In the data rows, 128 means zero.
Here are some points, one per row:
[113, 119, 150, 133, 108, 136, 165, 116, 140, 142, 142, 116, 96, 138, 128, 173, 111, 106, 121, 131, 95, 131, 138, 147, 110, 201, 106, 107, 73, 130, 140, 97]
[140, 124, 133, 141, 145, 133, 175, 160, 159, 150, 149, 138, 114, 111, 112, 170, 130, 113, 141, 100, 131, 160, 132, 121, 129, 107, 143, 97, 166, 157, 145, 100]
[120, 141, 159, 148, 136, 205, 127, 151, 95, 136, 105, 106, 151, 96, 161, 130, 154, 105, 146, 139, 120, 159, 159, 104, 137, 118, 111, 145, 151, 109, 156, 129]
[128, 116, 110, 131, 97, 142, 101, 144, 118, 147, 141, 152, 121, 168, 121, 120, 123, 127, 127, 129, 142, 139, 137, 142, 106, 134, 235, 128, 98, 144, 139, 130]
[229, 238, 155, 165, 126, 122, 130, 113, 113, 123, 110, 140, 158, 100, 116, 141, 153, 123, 154, 126, 125, 118, 133, 139, 118, 119, 140, 121, 112, 144, 133, 125]
[125, 110, 124, 130, 121, 141, 81, 130, 130, 108, 128, 147, 137, 101, 110, 143, 116, 139, 153, 130, 119, 107, 117, 141, 133, 189, 115, 98, 185, 155, 136, 94]
[128, 159, 140, 106, 111, 140, 131, 149, 133, 145, 124, 112, 119, 167, 170, 140, 125, 106, 121, 136, 120, 114, 89, 124, 145, 133, 167, 106, 138, 120, 126, 92]
[133, 115, 104, 140, 131, 102, 115, 136, 121, 123, 119, 115, 140, 107, 112, 118, 110, 110, 129, 106, 91, 142, 150, 137, 122, 117, 108, 148, 89, 194, 115, 121]
[122, 139, 104, 119, 128, 110, 107, 114, 142, 140, 131, 101, 114, 159, 149, 155, 162, 113, 119, 116, 136, 154, 106, 154, 126, 119, 119, 100, 112, 111, 124, 122]
[121, 118, 164, 129, 136, 119, 164, 172, 103, 108, 124, 123, 166, 109, 145, 126, 116, 180, 113, 136, 113, 102, 111, 148, 111, 106, 98, 124, 102, 180, 133, 143]
[99, 119, 123, 109, 129, 124, 118, 108, 93, 131, 137, 151, 154, 100, 117, 96, 132, 121, 124, 118, 148, 152, 138, 126, 111, 123, 149, 115, 105, 113, 130, 114]
[153, 114, 126, 130, 170, 133, 168, 156, 120, 112, 83, 185, 91, 144, 158, 137, 90, 122, 151, 122, 123, 108, 129, 144, 109, 114, 127, 114, 129, 96, 114, 134]
[135, 118, 123, 106, 126, 124, 113, 112, 103, 128, 119, 108, 171, 111, 151, 114, 105, 120, 115, 117, 142, 113, 111, 126, 141, 136, 161, 112, 121, 116, 134, 96]
[124, 127, 114, 130, 131, 101, 138, 101, 133, 147, 126, 91, 137, 168, 137, 136, 104, 154, 161, 140, 144, 139, 130, 96, 115, 128, 114, 104, 109, 141, 121, 117]
[125, 119, 124, 136, 108, 132, 112, 122, 141, 146, 124, 139, 108, 129, 95, 164, 130, 211, 119, 156, 98, 132, 119, 128, 126, 137, 125, 147, 168, 120, 92, 106]
[113, 124, 133, 105, 111, 146, 118, 105, 143, 155, 138, 124, 121, 152, 96, 124, 112, 125, 135, 115, 121, 106, 122, 127, 167, 88, 149, 108, 138, 141, 147, 172]
[95, 121, 129, 145, 129, 103, 116, 105, 151, 161, 146, 153, 172, 122, 149, 131, 139, 104, 175, 118, 139, 107, 122, 128, 88, 128, 115, 213, 167, 106, 121, 127]
[133, 154, 200, 185, 146, 122, 123, 127, 160, 100, 181, 102, 101, 126, 124, 99, 94, 147, 112, 155, 148, 121, 137, 138, 87, 118, 158, 93, 123, 98, 139, 117]
[133, 116, 112, 162, 118, 141, 167, 164, 148, 130, 163, 99, 96, 123, 109, 103, 171, 121, 165, 134, 159, 118, 116, 141, 151, 121, 133, 124, 103, 121, 98, 130]
[142, 111, 117, 145, 89, 123, 142, 122, 167, 183, 150, 185, 165, 116, 159, 114, 108, 118, 96, 125, 132, 127, 122, 106, 105, 96, 104, 92, 116, 105, 120, 134]
[138, 147, 133, 132, 162, 192, 133, 124, 152, 125, 165, 110, 80, 123, 96, 88, 105, 130, 114, 102, 103, 109, 112, 122, 118, 102, 105, 139, 104, 130, 118, 136]
[75, 146, 117, 131, 115, 120, 100, 123, 134, 105, 134, 132, 136, 132, 124, 146, 115, 178, 142, 123, 124, 162, 114, 109, 111, 103, 117, 116, 117, 143, 107, 120]
[115, 126, 123, 132, 133, 110, 99, 127, 145, 148, 130, 107, 128, 143, 107, 153, 130, 111, 134, 132, 147, 114, 137, 106, 180, 175, 118, 107, 94, 114, 153, 193]
[151, 107, 136, 107, 121, 129, 135, 123, 168, 73, 145, 118, 119, 132, 110, 159, 125, 117, 138, 129, 131, 147, 127, 100, 130, 123, 181, 200, 127, 138, 148, 105]
[117, 120, 118, 141, 114, 113, 111, 108, 93, 115, 108, 162, 85, 147, 145, 109, 115, 136, 128, 121, 103, 106, 129, 90, 99, 123, 120, 106, 112, 99, 146, 118]
[142, 135, 113, 124, 143, 126, 121, 109, 137, 137, 118, 92, 122, 154, 151, 99, 122, 174, 91, 98, 133, 154, 146, 136, 98, 207, 122, 114, 177, 136, 114, 141]
[143, 115, 128, 151, 160, 141, 148, 159, 151, 137, 129, 91, 158, 148, 137, 108, 225, 134, 128, 116, 105, 126, 90, 116, 103, 128, 123, 120, 134, 117, 205, 118]
[147, 132, 109, 106, 113, 115, 87, 142, 146, 128, 145, 99, 99, 137, 100, 128, 118, 102, 122, 123, 126, 114, 129, 103, 106, 108, 102, 165, 128, 112, 127, 124]
[122, 127, 125, 143, 137, 147, 151, 161, 120, 72, 87, 130, 145, 143, 134, 112, 101, 140, 128, 132, 153, 101, 159, 119, 110, 154, 117, 117, 97, 125, 117, 131]
[156, 128, 134, 118, 103, 137, 116, 154, 151, 151, 139, 149, 125, 114, 159, 158, 126, 184, 110, 139, 147, 132, 134, 141, 177, 156, 97, 163, 131, 101, 111, 177]
[123, 140, 116, 100, 130, 137, 145, 136, 126, 117, 126, 137, 155, 100, 101, 162, 159, 130, 124, 98, 139, 113, 133, 115, 120, 143, 159, 114, 102, 93, 111, 116]
[114, 131, 138, 134, 120, 142, 154, 123, 138, 157, 119, 130, 165, 157, 84, 97, 122, 103, 120, 135, 136, 96, 141, 136, 120, 159, 122, 113, 181, 184, 111, 131]
[134, 131, 106, 134, 125, 107, 144, 108, 120, 115, 136, 134, 117, 141, 141, 101, 123, 179, 110, 156, 127, 132, 149, 125, 229, 108, 129, 146, 167, 127, 148, 92]
[161, 108, 108, 112, 109, 134, 111, 115, 95, 83, 115, 125, 165, 134, 160, 142, 100, 133, 109, 136, 133, 134, 107, 118, 97, 102, 104, 136, 114, 110, 130, 135]
[135, 122, 122, 118, 138, 119, 134, 93, 153, 86, 145, 158, 146, 128, 105, 142, 137, 106, 129, 138, 105, 149, 114, 119, 167, 168, 141, 110, 135, 116, 129, 210]
[86, 139, 145, 99, 105, 108, 122, 117, 145, 108, 92, 168, 88, 129, 149, 113, 209, 129, 143, 119, 163, 117, 125, 117, 118, 124, 97, 143, 118, 140, 142, 122]
[143, 94, 150, 115, 137, 110, 107, 99, 107, 155, 133, 99, 110, 161, 166, 106, 169, 116, 162, 136, 119, 139, 142, 149, 136, 114, 118, 116, 101, 132, 80, 133]
[114, 154, 135, 158, 138, 133, 142, 182, 132, 115, 128, 133, 118, 128, 153, 126, 114, 79, 95, 137, 121, 159, 138, 106, 137, 134, 119, 134, 156, 148, 87, 133]
[133, 136, 140, 135, 181, 175, 136, 128, 142, 164, 165, 163, 157, 114, 177, 119, 111, 167, 116, 145, 133, 129, 127, 125, 129, 131, 127, 178, 80, 164, 112, 121]
[129, 134, 132, 92, 122, 106, 119, 125, 111, 96, 141, 148, 110, 96, 160, 84, 124, 106, 115, 124, 132, 133, 103, 111, 160, 158, 109, 115, 164, 159, 110, 107]
[148, 113, 172, 165, 172, 155, 125, 126, 97, 130, 73, 148, 84, 113, 86, 153, 129, 113, 110, 120, 168, 144, 97, 125, 125, 117, 116, 122, 118, 158, 122, 126]
[124, 141, 98, 104, 147, 119, 140, 140, 73, 129, 195, 104, 106, 100, 123, 160, 111, 125, 135, 133, 161, 123, 121, 139, 100, 135, 106, 109, 147, 151, 117, 131]
[129, 134, 120, 98, 122, 116, 128, 119, 148, 143, 116, 123, 132, 160, 100, 164, 119, 147, 122, 163, 121, 137, 129, 114, 102, 108, 118, 120, 134, 186, 113, 132]
[105, 139, 84, 137, 127, 129, 112, 115, 147, 113, 81, 164, 116, 141, 149, 91, 124, 112, 128, 138, 139, 132, 133, 169, 142, 122, 143, 152, 134, 143, 188, 128]
[128, 108, 117, 115, 140, 98, 110, 122, 104, 122, 138, 166, 142, 89, 95, 116, 193, 126, 105, 151, 106, 112, 147, 122, 105, 123, 161, 115, 112, 117, 108, 122]
[104, 140, 130, 132, 107, 102, 121, 132, 109, 100, 141, 150, 131, 104, 151, 106, 105, 125, 150, 95, 95, 145, 101, 130, 149, 135, 158, 120, 122, 121, 131, 170]
[116, 119, 119, 93, 125, 114, 116, 116, 200, 157, 62, 78, 118, 56, 146, 100, 104, 131, 127, 136, 121, 129, 139, 143, 96, 103, 147, 101, 112, 116, 110, 130]
[107, 127, 128, 134, 117, 120, 131, 97, 117, 114, 117, 117, 144, 102, 98, 134, 116, 137, 125, 96, 115, 134, 128, 135, 175, 120, 99, 142, 122, 105, 111, 100]
[114, 130, 125, 137, 116, 111, 98, 129, 129, 146, 119, 108, 136, 154, 93, 162, 112, 109, 89, 113, 137, 112, 131, 145, 142, 103, 110, 173, 126, 112, 111, 116]
[119, 125, 124, 135, 107, 155, 155, 131, 85, 87, 108, 120, 136, 139, 116, 111, 166, 125, 135, 138, 127, 142, 134, 145, 100, 106, 136, 112, 125, 111, 85, 152]
[108, 137, 94, 115, 122, 130, 121, 112, 120, 118, 153, 142, 125, 123, 119, 139, 138, 101, 131, 175, 127, 139, 133, 164, 92, 117, 88, 142, 127, 100, 158, 123]
[122, 143, 130, 142, 187, 151, 140, 156, 133, 135, 128, 122, 121, 155, 150, 162, 148, 119, 138, 117, 107, 107, 156, 127, 167, 112, 157, 110, 143, 115, 113, 129]
[110, 121, 122, 129, 116, 111, 140, 123, 79, 158, 108, 84, 94, 77, 124, 149, 107, 144, 115, 144, 128, 122, 124, 120, 157, 115, 188, 152, 151, 126, 210, 177]
[152, 102, 112, 139, 90, 134, 110, 114, 105, 144, 117, 104, 124, 113, 135, 117, 136, 106, 151, 136, 131, 108, 137, 112, 140, 159, 116, 115, 142, 139, 98, 114]
[137, 123, 146, 127, 120, 116, 160, 113, 114, 134, 131, 104, 104, 154, 150, 134, 137, 112, 121, 106, 119, 115, 129, 137, 93, 127, 123, 217, 149, 121, 128, 140]
[138, 141, 147, 116, 154, 127, 162, 175, 125, 164, 105, 131, 164, 157, 63, 68, 97, 138, 139, 146, 126, 158, 106, 130, 143, 156, 107, 150, 131, 73, 129, 123]
[124, 92, 139, 137, 135, 115, 123, 99, 131, 100, 141, 132, 160, 130, 134, 147, 114, 109, 129, 128, 142, 107, 122, 159, 179, 108, 136, 114, 150, 123, 137, 125]
[150, 116, 150, 92, 116, 123, 109, 143, 126, 126, 153, 154, 127, 151, 114, 124, 133, 126, 138, 101, 131, 141, 182, 130, 135, 107, 113, 111, 134, 119, 187, 125]
There is one direction along which these points spread out most. Take the direction at right angles to it along which they spread out most. Then take the direction at right angles to both along which they spread out most. Go by this last direction. For each point below, how far along it does it lie, from 0 to 99? The average is 50, and the first point in the table lies past the average. One standard deviation of the points above along it is 16.
[147, 132, 109, 106, 113, 115, 87, 142, 146, 128, 145, 99, 99, 137, 100, 128, 118, 102, 122, 123, 126, 114, 129, 103, 106, 108, 102, 165, 128, 112, 127, 124] --> 53
[135, 122, 122, 118, 138, 119, 134, 93, 153, 86, 145, 158, 146, 128, 105, 142, 137, 106, 129, 138, 105, 149, 114, 119, 167, 168, 141, 110, 135, 116, 129, 210] --> 47
[122, 139, 104, 119, 128, 110, 107, 114, 142, 140, 131, 101, 114, 159, 149, 155, 162, 113, 119, 116, 136, 154, 106, 154, 126, 119, 119, 100, 112, 111, 124, 122] --> 41
[110, 121, 122, 129, 116, 111, 140, 123, 79, 158, 108, 84, 94, 77, 124, 149, 107, 144, 115, 144, 128, 122, 124, 120, 157, 115, 188, 152, 151, 126, 210, 177] --> 31
[156, 128, 134, 118, 103, 137, 116, 154, 151, 151, 139, 149, 125, 114, 159, 158, 126, 184, 110, 139, 147, 132, 134, 141, 177, 156, 97, 163, 131, 101, 111, 177] --> 78
[125, 119, 124, 136, 108, 132, 112, 122, 141, 146, 124, 139, 108, 129, 95, 164, 130, 211, 119, 156, 98, 132, 119, 128, 126, 137, 125, 147, 168, 120, 92, 106] --> 87
[113, 119, 150, 133, 108, 136, 165, 116, 140, 142, 142, 116, 96, 138, 128, 173, 111, 106, 121, 131, 95, 131, 138, 147, 110, 201, 106, 107, 73, 130, 140, 97] --> 64
[133, 116, 112, 162, 118, 141, 167, 164, 148, 130, 163, 99, 96, 123, 109, 103, 171, 121, 165, 134, 159, 118, 116, 141, 151, 121, 133, 124, 103, 121, 98, 130] --> 40
[113, 124, 133, 105, 111, 146, 118, 105, 143, 155, 138, 124, 121, 152, 96, 124, 112, 125, 135, 115, 121, 106, 122, 127, 167, 88, 149, 108, 138, 141, 147, 172] --> 49
[128, 116, 110, 131, 97, 142, 101, 144, 118, 147, 141, 152, 121, 168, 121, 120, 123, 127, 127, 129, 142, 139, 137, 142, 106, 134, 235, 128, 98, 144, 139, 130] --> 27
[122, 143, 130, 142, 187, 151, 140, 156, 133, 135, 128, 122, 121, 155, 150, 162, 148, 119, 138, 117, 107, 107, 156, 127, 167, 112, 157, 110, 143, 115, 113, 129] --> 42
[128, 159, 140, 106, 111, 140, 131, 149, 133, 145, 124, 112, 119, 167, 170, 140, 125, 106, 121, 136, 120, 114, 89, 124, 145, 133, 167, 106, 138, 120, 126, 92] --> 46
[121, 118, 164, 129, 136, 119, 164, 172, 103, 108, 124, 123, 166, 109, 145, 126, 116, 180, 113, 136, 113, 102, 111, 148, 111, 106, 98, 124, 102, 180, 133, 143] --> 63
[137, 123, 146, 127, 120, 116, 160, 113, 114, 134, 131, 104, 104, 154, 150, 134, 137, 112, 121, 106, 119, 115, 129, 137, 93, 127, 123, 217, 149, 121, 128, 140] --> 46
[129, 134, 120, 98, 122, 116, 128, 119, 148, 143, 116, 123, 132, 160, 100, 164, 119, 147, 122, 163, 121, 137, 129, 114, 102, 108, 118, 120, 134, 186, 113, 132] --> 74
